array([182, 782, 710, 473, 536])
473
array([ 390, -707,  562, -401, -301, -496])
-301
array([250, 219, 113,  45,  13])
45
array([ 5, 87, 85, 89])
85
array([ 884, -374,  158,  543, -663])
543
array([5933, 6469, 4689, 1160, 5551, 9914])
5551
array([60, 17, 42, 93,  7])
93
---
[[-0.359,5.265,-0.424,0.098,2.521,-0.504],
[-0.289,2.857,0.818,0.495,1.617,-1.801],
[-0.080,2.857,-2.908,0.594,2.822,0.237]]: 1.617

[[1.355,-4.211,1.492,0.664,-0.647,1.334],
[-0.456,-0.681,1.314,-1.206,0.012,-1.571]]: 0.012

[[1.097,3.678,0.126,0.012,0.008,-0.753,1.373],
[-0.241,-3.634,0.492,0.300,0.286,0.127,-0.322],
[-0.246,-5.441,0.937,0.815,0.953,0.489,-0.208]]: 0.127

[[-0.002,2.181,2.692,1.479,0.001,5.463],
[-0.786,-1.895,2.988,-3.884,-2.226,1.693],
[0.433,0.423,-0.048,-2.700,-1.564,3.508]]: -2.226

[[-0.398,-4.052,-1.662,2.747,2.569],
[-1.242,1.941,-0.277,0.087,-0.603]]: 0.087

[[5.429,-3.054,-5.028,-1.151,-1.329],
[0.602,-1.893,-5.561,-2.167,-2.977]]: -2.167

[[-1.753,4.263,-2.762,1.645,-3.064,-0.368,0.374],
[0.112,0.028,0.039,0.438,0.223,-0.013,-0.239]]: -0.013

[[3.385,-1.433,2.581,-2.997,-0.964,-0.373],
[-2.499,5.141,-0.290,-0.388,-1.830,2.580],
[-0.331,-0.831,-0.538,0.794,0.595,-0.453]]: -1.830
---
array([[-1.515,  2.034,  2.000, -3.829,  2.175, -4.214, -0.975],
       [-1.816,  3.076, -2.485,  1.316, -2.461, -1.343, -0.107],
       [ 3.099, -1.579,  3.021,  0.073,  0.223, -2.290,  4.927]]) -> -0.107

array([[ 1.468,  1.471,  0.028, -0.535, -0.359],
       [-3.684, -4.945,  2.906,  1.435, -1.473],
       [ 3.006,  3.537, -1.154,  4.925,  4.724]]) -> -1.473

array([[-0.342, -0.053, -0.183, -0.105],
       [-3.780, -4.544, -5.443,  3.362],
       [ 0.153, -0.263, -0.087,  0.400]]) -> 3.362

array([[-1.192,  1.070,  1.080, -1.636,  3.937],
       [ 0.972,  0.689,  0.716,  1.872, -2.705],
       [-0.152,  2.233,  2.277,  0.837, -1.704]]) -> -2.705

array([[ 2.830, -0.786, -0.653,  0.183,  0.154],
       [ 4.834,  1.360, -0.220,  1.812,  0.592],
       [-1.805, -1.056,  0.182, -1.323,  0.247]]) -> 0.592

array([[-3.814,  0.372,  1.964, -0.821, -1.526],
       [-5.274,  0.542, -1.695, -0.324, -1.452],
       [ 0.375,  0.832,  4.731, -0.897, -2.400]]) -> -1.452

array([[ 2.363, -1.413, -2.033, -3.718,  4.532],
       [ 3.610,  2.263,  2.495,  0.942, -1.202],
       [-0.271, -3.918,  2.744, -0.289,  0.030]]) -> -1.202

array([[-0.637, -3.270,  0.488, -1.786, -0.185,  0.894,  0.832],
       [-0.424, -2.706, -2.230,  0.976, -0.282, -1.947, -0.008],
       [ 4.294, -1.730,  1.218,  0.216,  1.101,  1.138, -1.081]]) -> -0.008

array([[ 1.114,  1.175, -0.687,  1.232],
       [-0.091,  3.453, -4.231,  0.124],
       [ 0.779, -2.304, -1.468, -2.194]]) -> 0.124

array([[ 4.290, -0.679,  2.529,  3.914, -3.418],
       [ 4.064, -2.077,  1.843,  3.848, -3.656],
       [-3.920,  1.822, -0.557, -4.010,  3.077]]) -> -3.656
---
(-75.67, 160.25, 43.06, 141.43, -14.47, -114.82) result: -114.82
((17.45, 11.37, -2.91, -19.21, -7.49, -2.62), (4.56, 9.29, -2.11, 2.04, -14.56, -6.51)) result: -19.21
(0.343, 1.158, -1.551, -1.196) result: -1.551
(-87.6, 138.6, 13.2, -99.3) result: -99.3
(-1.1, 1.7, 0.2, 0.6) result: -1.1
((-11.19, 0.93, -0.91, 16.46, 12.76), (14.91, 1.17, 3.45, -10.80, -0.57)) result: -11.19
---
[[ 0.38 -1.53 -2.27  1.36  0.60  0.38  0.22]
 [ 0.88 -1.73 -0.58  0.26 -1.34 -2.15  1.85]
 [ 0.44 -1.94 -0.65  0.20 -0.86 -1.19  1.78]] 0.20

[  55.4  102.3  159.9 -106.8   64.4] 64.4

[ -9.2   5.0   0.3  12.1   4.6 -12.8  13.0] 4.6

[-173.588  -52.301  172.567 -157.873  103.873  -98.319  -77.941] -77.941

[ 137.907   83.736  -36.752 -102.485  -88.661 -125.813  -15.019] -36.752

[[  9.68   9.63   0.29   9.22   8.52   7.60 -17.21]
 [-15.92 -15.43 -14.64 -16.18 -16.00 -14.04  19.42]
 [  9.72  10.18   3.94   9.75   8.81   3.39 -21.43]] 3.94
---
[0.713 4.051 4.085 2.215] ⇒ 4.051

[[-0.561  1.971 -1.723  1.502 -4.139]
 [ 2.398  2.488  4.372  3.590  1.302]] ⇒ 4.372

[[0.124 2.269 3.559 0.557]
 [0.049 1.689 3.958 0.557]
 [0.113 0.239 3.413 2.435]] ⇒ 0.239

[[ 5.027  4.956 -4.276  0.342]
 [ 5.161  0.525  0.197  0.296]
 [ 0.084  0.075 -0.047  0.024]] ⇒ 0.075

[ 4.241 -1.664  1.447 -0.961 -0.290 -1.046] ⇒ -0.961

[[1.929 0.709 0.574 4.896]
 [0.296 0.398 0.741 0.930]
 [0.660 0.411 0.347 0.695]] ⇒ 0.411

[[ 0.350  3.090  1.180 -0.184 -2.338]
 [-1.775 -0.886 -3.996  0.609  3.387]] ⇒ -3.996
---
[5.049,-1.439,2.762,-1.760,1.655] ⇒ 2.762, 5.049

[1.895,4.479,1.988,4.014,1.487] ⇒ 1.988, 4.479

[[0.047,-3.912,-1.829,-1.070,-4.799,-0.346,-5.525],
[2.623,-3.503,3.166,0.333,0.207,-3.644,-4.732],
[-1.187,3.599,-1.397,-0.383,0.707,2.721,2.074]] ⇒ 0.333, 3.599

[1.267,-0.047,0.030,4.386,4.458] ⇒ 0.030, 4.458

[[-4.148,-0.539,3.413,0.129,-1.351],
[0.173,2.137,-4.329,0.355,1.947],
[-0.437,4.963,-0.175,0.932,3.151]] ⇒ -4.329, 4.963

[[-3.052,-0.886,-0.997,-2.812,-0.172],
[-1.309,0.666,0.898,0.566,-0.420],
[-2.423,-0.865,-3.012,-5.403,-2.571]] ⇒ 0.898, 0.898

[[1.521,2.183,2.477,-1.722,-0.215],
[-1.586,-1.240,-0.580,4.524,-1.180],
[0.671,-2.502,-2.271,2.742,2.271]] ⇒ -0.580, 4.524

[[2.482,-1.323,-1.089,4.661,1.294],
[1.309,-2.333,-1.156,5.018,0.136],
[-0.244,1.932,0.414,-2.028,1.499]] ⇒ -1.156, 5.018

[2.136,-3.488,4.639,-1.985,3.208] ⇒ 4.639, 4.639

[-2.501,3.968,-0.471,-3.342,-1.074,3.377,3.426] ⇒ -3.342, 3.968
